In the rows, 128 means zero.
which system made each run:
trace 1, J_507 (9 x 20):
[[120 176 128 135 131 162 113 145 166  96 155 161 159 142 192 121 161 125
  202 106]
 [152  83  69 125 165 183  96  86 165 127  70 130 100 132 116 116 152 118
  121 116]
 [160 162 159 130 178 123 132 140 113 122  99 167 166 177  64 133 145 121
  110 135]
 [158 160 148 135 103 152  69 104 125 152 173 140 104 129 110 153 105 156
   90 119]
 [118 118 163  99 169 150 135 122 101 149 177 116 113 130 175  88 135 119
   83 126]
 [139 124 147 165 125 162 112 110 132 108 159 148 167 125 177 110 169 117
  160 131]
 [182 104 105 112 139 157 122 101 175  98 115 132 105 126 113 102 162 141
  127 138]
 [155 170 137  97 164 141 111 147 144 113 119 156 137 176  99 121 135 136
  137 109]
 [139 137 128 130 146 169  69 105 114 154 135 142 117 148 130 152 111 129
   96  97]]
trace 2, J_152 (9 x 20):
[[113 125 149 168  87 152 149 115 123 180 163 100 167 127  94  28 138  91
  199 139]
 [172  55 117  97 107 142  27 127 124 117 151  90 143 160 132  86 155 116
  185 125]
 [181 103 143  54 183 114  80 146 120  58 122 130 121 169 155 163 140 165
   93 112]
 [135 190 134 118 154 130 180 125 141  94 134 176  90 110 173 199 100 157
   69 103]
 [ 76 178  97 175 125 155 206 117 139 195 123 161  94  86 121 121 113  76
  101 139]
 [ 94 124 117 189 105 142  98 123 124 193 114 128 172 128  69  74 164  75
  176 175]
 [170  69 151 123 111 124  37 107 135 114 111  84 163 156  77  92 158 173
  159 147]
 [179 118 171  58 155 128 124 122 134  64 139 100 121 163 152 128  99 208
  120  70]
 [132 164 123 100 148 158 190 133 117 111 165 160  87 125 208 167  77 103
  100  62]]
trace 3, J_590 (9 x 20):
[[157 166 133 110 146 164  95 114 145 137 160 153  94 136 131 132 130 147
   91 121]
 [118 154 141 110 171 161 125 133 109 169 159 145 113 147 142 107 126  96
   92 118]
 [138 128 143 151 154 183  84 103 107 153 152 153 148 147 149 115 148 101
  119 116]
 [169 122 150 112 167 167  96 108 133 130 149 140 125 154 124  91 161 134
  105 134]
 [156 173 152  98 163 160 102 137 137 127 159 153 127 170 129 114 134 134
  125 106]
 [139 148 128 104 170 170  89 123 117 148 149 151 105 152 153 140 122 116
   90  99]
 [144 137 149 133 176 166 112 116  97 154 150 162 130 147 139 123 148  91
   78 129]
 [159 151 152 141 151 181  89 106 130 149 170 159 129 142 125 101 165 120
  105 141]
 [143 152 148  99 173 177  92 120 140 149 162 135 118 158 132  81 151 134
  114 118]]
trace 4, J_845 (9 x 20):
[[153 170  86 124 122 151  85 165  96 152 152 184 130 168 127 181 102  35
  154  94]
 [153 121 129 164 110 139  55 100 101 176 164 151  95  96  98 152 151 112
   41 193]
 [119 198 205 129 159 140 134 129 149 146 179 147 141 130 114  66 176 179
  100 169]
 [106 148 137 140 125 200 161  73 176 139 153 108 109 114 173  72 101 174
  163  62]
 [194  83  91  90 148 185 161 109 114 127 134 124 102 158 127  84 102  56
  145  74]
 [216 140 110 125  91 140  47 147 101 123 168 171 134 164  93 174 124  74
  144 125]
 [151 162 150 106 121 119  51 131 131 141 191 144  74 110 123 156 147 171
   45 179]
 [ 78 209 183 123 182 162 161 125 142 158 179 153 115 117 179  90 143 163
   84 125]
 [125 133 117 177 134 222 194  59 147 159 143 139 122 110 159  71 117  96
  148  81]]
trace 5, J_924 (9 x 20):
[[116 124 138 112 128 127  93 112 151 113 100  98 118 134 122 138 107 206
  126 105]
 [110 123 146 111 169 130 184 124 102 122 116 125 118 129 159 140  95 125
   84  95]
 [137 151 109 159 103 147 149 134 117 131 156 170 130 114 156 155 121  66
  146 123]
 [150 105  97 130  96 121 101 136 143 144 140 125 111 114  97  97 163  93
  143 184]
 [ 98 132 153 120 143 104  85 142 143 133  99 100 154 146  92 101 152 179
  139 154]
 [112 120 153 131 149 139 138  91 128 110  94 106 133 132 142 147  96 196
  107  81]
 [149 137 132 123 139 144 205 125 106 113 147 153 117 124 160 145  98  89
  110  93]
 [153 140  89 131  86 132 116 157 130 138 170 158 114 120 135 130 140  55
  166 150]
 [115  98 112 120 116 103  57 149 139 148 117 100 123 126  90 101 170 130
  137 186]]
trace 6, J_507 (9 x 20):
[[156 109 160 111 118  87 110 131 171  71 111  99 143 125 101  99 176 207
  141 178]
 [124 170 137  83 139 130 139 129 170  88 106 115 111 151 143 148  76 210
  147  58]
 [118 129  93 129 159 179 159 112  95 156 108 149 117 152 152 159  69  67
  119  47]
 [162 108 112 173 117 134 127 130  75 161 143 169 144 120  96 140 152  21
  107 178]
 [145 135 152 124  93  82  79 153 145 129 171 123 112 101  94 103 186 152
  107 226]
 [ 73 147 167  87 145 119 104 135 173 114 134  83 120 124 172  95 134 237
  133 120]
 [ 97 110 128 146 165 179 167  81 133 108  77 116 153 140 181 132  91 153
  157  35]
 [202 106  91 160 120 161 186 100 105 121  99 166 138 142  83 145 108  39
  141 104]
 [190 156 108 101  92  96  90 179 117 143 175 158 102 138  53 134 145  66
  116 191]]
trace 7, J_845 (9 x 20):
[[134 161 139  94 106 111  94 177 131 105 198 142 125 134 180 136 142 116
  157 137]
 [105 117 107 134 154 164  93 107 143 137 137 141  98 101 194 136 162 125
   92 140]
 [140 146 128 149 186 175 155 105 147 135  96 167 139 144 106 100 164 110
  112 129]
 [159 152 117 150 101 160 128  97 154 149 114 135 121 140  63 115  98 140
  152 102]
 [155 123 136  80 108 119 110 139 108 151 163  99  97 148  95 107  86 126
  115 117]
 [129 140 168 118 121 124  93 146  87 130 193 133 141 135 173 141 119 118
  115 121]
 [139 128 140 151 132 152 140 104 139 112 165 151 112  91 184 131 161 129
   95 152]
 [140 157 105 132 146 167 161 122 178 126 124 157 112 123 125  91 165 111
  147 138]
 [140 132  93 126 126 172  92 111 151 163 111 126 113 153  87 102 115 115
  155 100]]
trace 8, J_566 (9 x 20):
[[124 176 137 132 130 141 107 137  97 132 133 159 141 160 144 198  66 127
  128  61]
 [103  96 115 125 125 108 152 136  74 163 153 121  92  94 151 142 111  69
   65 157]
 [105 149 149 162  96 108 165 157 136 140 160 136 161 105 124  76 174  92
  180 181]
 [138 114 107 150  84 134 104  91 200 100 104 105 110  95 113 114 150 196
  161 148]
 [119 113 143  83 189 132 130 119 141 102  67 102 135 169 122 118 113 186
  122  78]
 [150 118 123 124 144 148 123 128  75 124 121 150 145 166 144 180  80  81
  126  65]
 [148 121 109 111 102  91 141 168  89 149 170 141 100 115 117 139 121  51
   99 171]
 [ 91 177 146 150  79  87 121 167 154 141 161 135 136  95 120 110 166 137
  158 193]
 [ 85 119 136 164 122 133 127  84 182 114  87 100 126  85 141 122 145 215
  127 141]]
trace 9, J_644 (9 x 20):
[[110  50 123  87 127  67 136 169  46 131 106  84 134 142 135 158  78  79
  114 111]
 [ 77 110 133 173  91  61 119 169  74 113 126 135 167  91 179 207 135  95
  127 170]
 [ 85 111 109 142  79  41 178 162 151 112 101 111 103  57 113 140 152 134
  115 215]
 [ 58 129 135 115 124  54 204 180 148 112  52  88 163 129  96 104 122 150
  185 144]
 [ 91  67  93 142  97  95 163 124 116 113  33  77 154 127 107 156  69 130
  183  82]
 [148  60 118 133  97  64 136 153  54 107  85 113 161 139  93 195  86  74
  130 128]
 [102 126 138 133  57  24 120 193  80 107 145 120 142 101 136 206  99 116
  128 169]
 [ 37 105 129 112  99  27 169 183 119 135 110  79 109  73 145 137 126 142
  110 188]
 [ 30  87 127 156 134  64 211 153 131 112  38  89 171  98 139 118 139 135
  161 155]]
trace 10, J_924 (9 x 20):
[[ 96 191 166 184 129 148 171 117 144 157 136 159 163 119 109  93 149 133
  142 143]
 [166 101 113 131 114 187 129  80 161 126 133 106 123 138 120  71 125 135
  176  92]
 [170 112 146  69 167 123 105 163 102 105 131 126 152 191 116 109 128 104
  145 107]
 [146 143 127 108 113 114  56 141 115 112 143 142 111 138 139 201 106 149
   99 117]
 [ 96 136 134 127 136 114 147 124 117 160 144 125  76  85 142 141 124 131
   43 162]
 [ 74 164 137 184 134 161 155 113 139 172 137 149 144 102 144  94 156 106
  133 145]
 [159  97 118 159 130 182 122  83 151 133 112 123 148 135 103  70 159 116
  167 125]
 [186 127 153  90 152 129 106 142 125 102 120 128 156 188  79 105 128 140
  153 108]
 [148 147 138  80 123 116  78 143 115 114 152 120 101 154 137 173  80 164
  104  89]]
trace 11, J_566 (9 x 20):
[[105 113 125 122 101 124  99 128 119 166 144  91 109 118 117 107 103 132
  131 127]
 [114  98 165 138 126 106 103 133 109 120 134 104 168 130 139 114 148 146
  141 149]
 [161 123 134 137 127 127 135 115 143  79 127 145 132 119 150 149 145 147
  122 132]
 [133 152 108  96 152 141 157 137 148 118 124 143  95 133 140 128 121 122
  117 111]
 [ 97 134 103 130 126 139 116 141 122 165 116 130 125 137 118 121 114  93
  144 117]
 [123 100 134 152 110 110 111 127 111 144 111 113 147 122  90 120 136 120
  128 162]
 [150 138 164 136 113 110 138 124 135 102 135 126 144 124 110 125 134 165
  129 144]
 [129 142 135 109 132 140 138 118 143 110 140 127 107 123 162 140 109 157
  118 101]
 [101 113 109 111 149 142 134 137 115 144 127 124 120 133 159 117 121  92
  129 111]]
trace 12, J_590 (9 x 20):
[[ 97 165  95  80 111 100 106 184 155 109 127 127 104 141 160 165  95 141
  174  94]
 [ 82  90  94 134 165 113 143 135  92 137  68 131 120 115 151 181 114  90
   84 123]
 [147 121 143 204 111 129 167  93 116 129 111 157 156  98  89 141 149 111
  107 171]
 [142 142 133 136  73 125 124 115 171 144 153 103 105 103  79  74 136 165
  151 162]
 [ 76 127 136  83 128 108 128 162 129 138 125  80 137 152 145  92  99 148
  179  97]
 [115  84 121 128 142 120 125 123 102  87  88 116 153 136 178 177 106 129
  138  86]
 [182 109 121 139 116 105 170 120 123  85 113 154 115 105 112 167 138 113
   94 160]
 [132 173 114 140  78 100 139 156 152 151 152 145 104 103  81 127 134 113
  138 177]
 [ 48 124 120 132 122 117 102 142 137 174 108  91 130 117 129 100 124 137
  151 138]]
trace 13, J_644 (9 x 20):
[[128 110 163 126 121 143  83 114 111 137 148  97 156 151 134  99 120 150
  150 107]
 [153  89 138 118 137 141 100 103 123 101 141 118 120 121 168 136 137 148
  102 122]
 [148 145 124 111 150 131 149 143 138  98 143 161 114 125 158 143 147 111
  108 137]
 [117 169 101 129 127 142 138 142 157 147 133 153 104 120 127 122 133 106
  137 133]
 [112 135 124 143 138 150 106 118 136 169 111 123 131 138  88  92 138 127
  130 137]
 [141 121 159 148 131 147 106  97 126 131 120 120 151 142 105 117 128 164
  126 117]
 [168 121 148 113 128 138 138 109 125 107 152 125 117 132 141 128 112 146
  110 109]
 [139 139 126 103 136 139 133 145 122 124 164 144 114 135 165 125 128  98
  126 117]
 [113 138 109 138 130 148  99 133 141 149 138 145 116 121 142 120 155 101
  131 147]]
trace 14, J_152 (9 x 20):
[[148  80 146 154  68 107 135 113 150  81 161  99 146  81 162  92 174 150
  172 176]
 [135  96  84  55 127 106 136 160 185  75 107  91  93 128 149  94 142 150
  180 126]
 [109 142  96  90 143  98 122 179 124  90  80 137 139 166 146 192  95 119
  164  80]
 [119 127 122 146 112  84 151 139  83 131  96 142 121 113 108 211  78 108
   78 131]
 [ 93 154 168 154  94  74 177 151 107 156 155 123 132  88 101 115 125 123
  101 185]
 [ 69 111 134 145  82 106 112 133 151 149 148  83 129  91 149  83 146 155
  167 162]
 [ 97  53 114 108 136 112 117 132 137  98  81  79 154 133 158 104 141 141
  178 118]
 [164  97 119 107 115  90 154 150 122  56  96 127 150 143 137 171 108 125
  163 103]
 [148 148 109  94  93  73 167 169 121 108 140 135  89 113 116 179  84 113
  107 132]]

runs to name:
trace 15 (2 x 20):
[[142  59 108 170 110 133  80  76 172  78  59 100 148 109 121 142 162 190
  157 142]
 [205 126 133  75 154  94 172 142 131  56  85 141 120 158  85 168 105 152
  101 110]]
 -> J_644
trace 16 (2 x 20):
[[ 82 134 149 124 219 104 123 163  86 135  69 149 177 168 113 136 163 105
   93 146]
 [104 139 153 213  98 123 154  82 134 123  80 131 167 100  97 166 109 179
  127 124]]
 -> J_845
trace 17 (2 x 20):
[[116 158 164 153 111 121 136 110 100 140 110 123 147 141  96 170  58 169
  117  79]
 [121 116 163 142 107 133 183 110  80 165 177 106 121 109 136 102  89 102
   99 118]]
 -> J_152
trace 18 (2 x 20):
[[140 108 117 115  67 108 112 144 146 104 144  93 139 129 124 108 115 135
  207 118]
 [116  76 137  81 134  74 110 162 115  88 108  85 137 135 148 131 135 149
  134 139]]
 -> J_924
trace 19 (2 x 20):
[[133 131 144 145 100  97 127 142  90 140 154 140 129 114 119 158 116 100
   98 159]
 [103 131 137 125 104 100 132 141 137 135 166 113 105  89 154 115 143 138
  114 169]]
 -> J_507
trace 20 (2 x 20):
[[155 175 118 113 145 160  97 131 170 148 135 154 110 151  75  93 155 130
  133 143]
 [124 131 158 109 168 159  55 118 114 158 132 116 142 170 111 103 129 153
  115 107]]
 -> J_507
trace 21 (2 x 20):
[[152 117 146 133 114 109  98 135 151  85 115 122 159 135 112 119 167 166
  163 153]
 [143 127 115  83 133 114 134 130 156  89 102 113  96 136 126 150 102 177
  124  96]]
 -> J_644
trace 22 (2 x 20):
[[115 111 111 108 149 147 155 129 171  95 107 115 135 133 165  82 153 132
  184 109]
 [148  99  75 112 137 142  95 130 145 109  69 127 129 158 107 145 121 112
  165  99]]
 -> J_566
trace 23 (2 x 20):
[[141  87 107  80 108 106  71 140 136 114 140  90  96 126 141 125 129 147
  134 138]
 [103 139 152 123 159  97 103 165 116 102 111 140 170 151 150 154 154 139
  136 141]]
 -> J_566
trace 24 (2 x 20):
[[147  77 103 110 122  92 134 133 130  83 103 118 102 100 147 166 139 131
  100 151]
 [107 169 130 108 129  79 181 172 151  96 110 139 123 118 124 144 130 142
  136 145]]
 -> J_152
trace 25 (2 x 20):
[[ 91 140 131 131 141 136 176 142 140 119 139 135 137 114 180 102 151 107
  155 126]
 [135 107  89 155 112 150 121 110 163 122  92 131 136 119 108 110 151 112
  176 134]]
 -> J_507
trace 26 (2 x 20):
[[132 130 108 110 142  91 121 196 127  69 106 159 176 161 154 156 169  80
  190 140]
 [126 130  69 141 119 120  79 118 169 118  70 148  86 100 105 196 137 155
   97 153]]
 -> J_507
trace 27 (2 x 20):
[[137 119 196 150 183 144 156  88  90 152 134 131 139 124 111 102 143 148
   31 152]
 [163 185 174 148  98 175 138 101 149 133 221 150 123 120 153  89 133 144
  141 118]]
 -> J_590
trace 28 (2 x 20):
[[120 104 178 114 142  57 123 154  49 125 124 112 146 136 112 176 102 139
   52 150]
 [101 164 159 165  75 104 167 124 125 119 189 137 110  66 195 174 110 157
  100 143]]
 -> J_507
